In the data rows, 128 means zero.
The table, row by row:
(98 98 126 135 133 117 167 124 172 121 124 107 28 198 91 153 145 99
 169 81 62 98 159 162)
(140 102 146 101 122 138 94 143 135 116 117 143 189 147 145 58 145 202
 79 131 143 132 122 75)
(147 139 123 125 120 143 105 120 101 127 142 150 212 61 160 99 110 140
 101 170 191 168 102 95)
(129 181 88 207 159 100 180 127 131 103 136 87 111 116 104 150 86 136
 112 115 112 105 95 123)
(131 102 158 102 124 131 121 135 147 109 108 120 146 161 141 72 154 188
 95 110 118 127 137 86)
(105 134 113 161 131 109 153 124 140 151 131 112 63 138 106 183 105 68
 160 121 93 110 150 168)
(139 182 108 157 113 134 119 110 78 146 154 147 179 44 164 177 65 71
 121 190 195 161 94 140)
(158 128 100 93 73 127 133 115 112 135 123 167 159 135 156 155 110 85
 127 160 205 215 147 144)
(99 109 128 142 133 113 154 133 151 128 124 105 48 168 100 153 149 106
 164 102 75 109 159 159)
(104 128 118 136 144 111 153 126 154 129 134 115 39 160 98 164 129 99
 168 105 83 100 148 163)
(130 89 143 85 112 104 134 174 178 123 107 159 111 169 115 96 158 126
 139 93 124 133 164 125)
(119 88 157 92 130 128 118 148 161 110 101 122 131 179 114 63 179 208
 109 102 107 105 148 103)
(124 62 168 64 113 112 122 169 188 135 107 170 123 187 132 91 176 112
 158 101 98 144 179 128)
(131 173 87 158 120 123 134 100 79 153 149 145 116 67 116 212 79 35
 159 161 143 147 112 176)
(128 84 159 72 99 135 100 116 126 140 112 151 133 146 139 110 148 115
 148 134 140 145 156 127)
(155 131 106 101 90 136 122 111 113 144 115 175 152 142 160 139 119 87
 141 159 209 206 140 133)
(140 133 114 106 180 199 73 162 157 132 109 192 127 160 160 102 143 101
 127 165 189 206 133 107)
(129 164 106 167 113 181 112 80 52 134 153 100 139 72 150 156 114 126
 105 157 159 139 92 119)
(142 162 107 149 119 128 122 115 90 150 147 150 156 69 136 184 87 69
 137 164 170 149 105 151)
(117 133 143 158 19 50 182 80 90 116 144 65 138 93 105 163 109 142
 131 96 85 79 116 141)
(125 201 88 214 157 122 165 110 89 112 155 77 128 76 127 152 79 134
 102 144 126 110 77 122)
(109 101 143 114 135 130 144 147 159 123 114 112 89 174 108 92 155 152
 136 93 91 99 154 124)
(120 80 172 59 90 144 86 125 114 151 114 172 139 156 151 102 157 122
 156 142 148 163 159 139)
(166 143 112 102 59 115 143 91 106 141 113 160 165 149 154 152 97 78
 141 163 208 213 163 147)
(141 81 172 44 72 173 50 81 75 149 117 154 161 112 167 121 159 119
 129 165 170 173 136 129)
(128 61 178 51 103 106 115 170 176 136 102 165 123 196 126 93 181 135
 142 108 98 139 188 128)
(122 156 108 165 129 120 149 108 111 148 143 119 68 109 115 202 97 43
 166 130 111 114 126 165)
(149 132 103 101 64 108 158 98 108 133 122 155 145 129 158 158 108 90
 137 145 180 187 143 143)
(135 177 105 156 130 112 132 130 72 155 154 136 128 79 127 191 97 58
 150 163 150 136 108 160)
(133 76 151 72 119 93 134 190 210 132 100 170 120 194 107 85 164 119
 167 93 85 118 181 129)
(118 148 113 165 136 117 135 125 117 148 137 130 88 109 106 193 101 70
 158 118 113 126 126 156)
(136 97 166 76 99 160 74 84 63 148 133 137 149 111 165 122 150 119
 131 150 176 162 129 134)
(120 184 97 183 136 140 131 91 73 120 152 106 142 77 134 166 92 145
 107 145 148 117 82 129)
(135 135 108 102 137 150 110 127 125 140 106 172 133 144 147 122 122 99
 120 153 178 186 145 135)
(120 83 151 104 128 133 133 131 171 107 99 112 103 188 118 79 170 174
 110 88 94 113 155 113)
(132 92 156 94 128 101 127 176 183 132 112 151 122 185 112 101 153 127
 147 87 96 133 175 141)
(119 131 114 136 159 79 169 180 203 111 114 130 112 173 92 108 131 136
 140 94 87 109 152 133)
(103 146 93 163 127 118 150 112 124 141 144 116 70 125 109 196 94 54
 171 121 102 112 135 169)
(138 135 132 134 29 54 171 68 92 127 140 104 146 117 126 173 97 123
 132 116 121 124 133 141)
(136 160 114 149 121 136 121 124 88 149 141 152 158 59 148 161 95 92
 130 167 171 152 115 133)
(137 122 152 81 93 177 64 60 44 149 134 126 147 76 154 146 144 119
 121 175 190 156 107 123)
(136 95 156 74 119 111 132 174 185 130 101 157 119 167 116 102 160 125
 142 110 110 133 163 134)
(109 103 133 124 131 124 159 136 160 121 102 94 44 168 97 134 146 123
 155 89 63 106 165 139)
(118 167 84 205 168 75 204 178 195 102 124 102 100 144 91 123 98 142
 126 93 85 88 135 132)
(138 56 185 35 89 135 93 152 162 136 101 177 129 183 139 97 179 116
 157 109 132 153 184 125)
(130 77 155 78 129 96 135 179 190 119 108 156 110 195 117 89 160 121
 150 90 103 114 175 138)
(151 153 134 128 119 130 105 123 97 130 131 152 206 77 159 124 107 138
 106 173 186 157 97 111)
(128 181 101 160 125 129 138 109 84 157 156 144 130 58 129 201 69 51
 156 160 164 147 116 175)
(111 85 143 90 131 132 135 148 175 99 107 104 73 203 108 76 169 184
 118 67 66 105 163 113)
(142 88 156 103 133 143 110 150 161 109 111 128 176 165 144 39 171 220
 88 101 135 122 131 70)
(117 167 111 168 117 125 125 98 79 133 147 102 136 88 138 157 101 125
 106 143 141 124 90 127)
(142 139 112 118 70 102 153 92 101 133 129 138 146 117 149 144 111 100
 140 142 152 168 134 141)
(105 90 141 111 134 119 151 144 188 110 107 93 65 205 96 100 178 157
 125 83 63 92 162 123)
(162 117 145 93 122 147 100 133 123 123 131 153 216 102 157 57 146 202
 74 156 176 153 115 77)
(134 143 127 135 48 79 184 80 94 133 131 121 149 124 146 171 93 113
 145 134 137 140 138 140)
(126 108 134 124 142 89 154 179 190 124 115 146 111 169 110 112 137 128
 146 97 100 102 148 128)
(110 118 119 129 149 130 146 132 162 122 129 111 63 173 98 143 145 113
 149 106 81 109 155 139)
(146 151 117 129 122 131 101 121 84 135 144 165 224 61 153 126 100 125
 92 177 192 156 102 91)
(152 145 122 120 31 66 169 68 91 137 131 141 157 119 141 172 104 94
 131 142 163 182 141 146)
(155 135 104 119 29 77 168 63 72 139 133 127 160 134 154 172 94 99
 139 149 179 184 148 151)
(136 85 144 83 125 92 145 181 211 123 101 165 101 194 102 91 153 125
 145 89 102 123 169 128)
(141 59 168 29 101 161 79 130 114 149 105 158 140 152 152 94 172 126
 139 137 156 159 166 118)
(141 163 121 140 118 126 113 112 106 148 153 153 175 71 147 152 98 92
 115 155 175 155 93 140)
(138 128 91 84 157 171 95 152 139 136 100 196 148 153 156 117 139 100
 135 168 203 201 153 116)
(116 97 130 126 136 128 146 139 160 120 108 104 76 177 105 104 167 150
 133 97 81 97 144 124)
(99 129 109 143 139 116 160 139 139 145 130 110 24 152 92 204 112 53
 184 111 71 106 147 181)
Each row is a point on one line or plane from a hidden set. They get numbers from 0 up, as they first appear below.
Further rows, each followed by the number of its line or plane:
(131 56 182 26 92 157 81 118 127 154 107 170 139 153 156 97 170 124
 152 141 141 162 180 118) 0
(110 119 113 144 139 117 156 121 126 146 135 117 63 144 98 170 113 81
 161 121 93 108 144 163) 1
(112 111 126 113 254 223 62 197 180 119 102 168 97 143 128 76 167 144
 120 141 133 130 124 112) 2
(157 143 88 92 126 164 112 130 118 138 96 204 149 146 166 141 118 78
 124 179 220 229 141 138) 2
(106 107 135 127 135 119 145 133 157 120 115 106 61 188 97 142 150 109
 144 105 72 99 161 142) 1
(114 88 151 116 139 123 140 144 163 110 115 112 98 192 117 85 177 171
 123 97 87 105 159 119) 1
(121 200 79 216 147 121 172 110 86 118 151 77 122 89 116 162 75 145
 108 141 115 105 84 130) 0
(141 101 152 85 101 175 87 85 76 142 141 139 150 102 162 134 134 125
 139 148 164 169 131 123) 0
(120 119 111 149 159 65 177 202 214 108 111 140 105 182 85 101 123 133
 138 72 78 96 154 126) 0
(134 80 154 69 116 110 116 160 170 140 102 166 123 177 125 89 158 110
 144 111 115 140 161 116) 0
(132 62 171 38 99 128 100 148 161 139 97 175 133 180 143 107 169 113
 153 120 126 154 180 123) 0
(106 193 74 225 174 97 182 151 157 108 144 100 112 114 102 144 77 129
 110 115 99 95 106 136) 0
(136 88 171 80 126 141 95 155 155 106 118 137 187 151 143 37 167 237
 82 127 141 122 119 65) 1
(96 96 128 125 134 115 142 145 172 123 111 96 45 198 95 127 159 139
 154 85 67 104 154 147) 1
(122 88 152 92 147 130 134 150 168 102 108 109 123 204 118 65 186 202
 112 78 87 106 159 87) 1
(119 144 101 167 151 84 176 164 174 109 120 113 108 146 105 129 115 140
 128 99 96 92 134 117) 0
(130 164 99 181 132 155 129 86 70 134 152 92 138 83 140 158 102 134
 115 155 149 123 91 129) 0
(131 75 150 62 120 109 117 172 192 119 113 167 114 178 117 87 154 116
 143 110 98 139 172 141) 0
(125 166 104 151 124 129 133 109 96 152 143 134 123 70 127 186 85 50
 166 146 155 132 106 161) 1
(135 88 155 68 125 99 131 171 192 115 106 166 114 186 117 87 172 128
 145 94 101 118 180 134) 0
(126 193 83 218 161 109 164 118 114 115 150 99 123 98 114 151 82 139
 104 128 126 102 83 126) 0
(131 197 81 214 149 142 144 96 70 119 145 78 125 78 122 161 84 129
 98 154 142 117 85 131) 0
(93 94 129 128 142 109 166 141 170 115 111 98 21 201 88 145 152 120
 165 80 59 98 174 163) 1
(145 169 102 155 119 130 121 126 80 143 152 158 167 69 158 176 90 85
 138 167 179 147 100 138) 1
(126 139 115 153 166 92 163 172 186 119 124 124 110 159 99 111 124 137
 138 93 104 104 151 128) 0
(122 87 146 101 136 128 139 139 170 102 108 107 92 191 100 84 171 193
 121 89 92 109 150 111) 1
(135 161 113 181 137 124 145 109 103 119 150 95 132 95 117 151 102 132
 123 145 127 117 96 136) 0
(135 166 115 146 128 172 97 67 43 131 151 108 141 59 149 156 113 135
 107 161 162 150 87 125) 0
(120 123 127 142 151 70 172 187 211 112 100 126 116 180 105 116 136 128
 137 85 84 106 149 135) 0
(131 181 94 199 154 115 159 124 117 115 145 92 121 106 114 154 83 139
 108 121 114 93 106 125) 0
(145 173 118 153 121 124 126 117 88 146 139 149 154 66 138 170 85 78
 139 164 162 157 108 143) 1
(108 124 124 136 129 117 156 129 150 136 115 100 49 167 88 156 138 94
 163 88 70 110 156 154) 1
(126 186 93 206 145 154 137 76 58 127 168 82 139 61 138 168 85 145
 104 162 149 124 77 135) 0
(137 164 117 140 127 129 115 120 88 138 145 140 180 83 142 139 100 128
 124 155 154 144 99 128) 1
(125 120 123 143 159 81 176 179 197 113 127 124 104 166 107 100 126 142
 129 101 100 113 149 129) 0
(118 158 97 186 165 86 182 174 186 121 132 120 114 154 112 121 112 138
 130 103 87 95 126 121) 0
(144 161 104 146 126 129 115 118 89 146 150 149 160 68 158 158 88 85
 135 172 173 156 110 137) 1
(122 178 94 218 168 86 198 175 168 112 136 91 97 121 89 144 94 131
 107 110 94 86 114 125) 0
(141 160 105 146 111 125 115 128 74 150 152 153 178 71 142 164 100 85
 128 175 174 162 96 133) 1
(123 87 155 106 127 124 126 138 178 110 109 107 118 188 112 80 172 181
 108 88 89 119 153 103) 1
(126 89 138 104 130 130 122 139 151 119 116 133 148 152 130 68 154 187
 111 112 126 127 127 95) 1
(143 132 118 111 78 103 145 96 107 142 136 148 147 134 144 146 120 106
 135 153 170 192 145 130) 2
(123 162 96 183 162 81 172 164 166 114 127 111 110 145 99 138 107 131
 124 106 96 95 126 144) 0
(146 145 114 115 42 77 171 82 90 131 125 139 165 131 156 158 85 98
 136 144 181 176 142 146) 2
(115 183 91 215 179 68 211 184 195 99 121 106 111 138 83 126 86 136
 108 86 91 70 121 129) 0
(115 111 123 129 130 121 152 118 137 118 119 102 69 169 94 146 139 106
 150 109 64 100 159 153) 1
(117 107 142 109 134 131 150 146 165 110 103 110 109 186 117 82 153 167
 115 90 78 116 154 112) 1
(156 143 142 120 120 145 101 133 94 129 130 160 220 83 157 87 118 169
 83 158 195 163 95 86) 1
(140 126 110 147 160 77 169 184 201 108 115 124 106 180 106 110 115 115
 141 106 78 104 142 126) 0
(127 153 128 146 117 163 107 77 55 137 152 109 150 83 145 155 107 131
 116 158 146 138 91 123) 0
(140 141 135 134 15 46 190 72 84 122 135 110 157 114 134 175 96 111
 140 133 141 152 136 151) 2
(127 75 159 70 120 134 103 143 162 139 104 143 129 151 130 101 165 129
 145 120 125 145 156 140) 0
(128 59 160 56 118 88 130 178 214 117 89 165 106 210 118 85 181 126
 157 90 94 130 200 120) 0
(94 132 109 157 139 114 162 125 140 136 140 94 29 158 92 203 118 63
 183 98 72 115 161 188) 1
(93 105 121 141 133 113 162 131 165 123 106 102 31 182 89 137 144 113
 162 81 69 108 155 162) 1
(117 95 146 116 144 136 136 141 166 102 113 106 98 192 113 96 169 171
 119 93 78 102 153 113) 1
(153 150 131 123 110 136 95 132 105 124 134 151 208 71 145 117 118 135
 108 167 185 150 85 106) 1
(110 80 152 110 130 127 137 151 185 107 113 105 83 199 101 76 183 186
 119 75 69 100 159 113) 1
(114 111 130 124 135 116 155 124 161 121 109 99 40 184 93 139 141 95
 167 94 65 94 160 158) 1
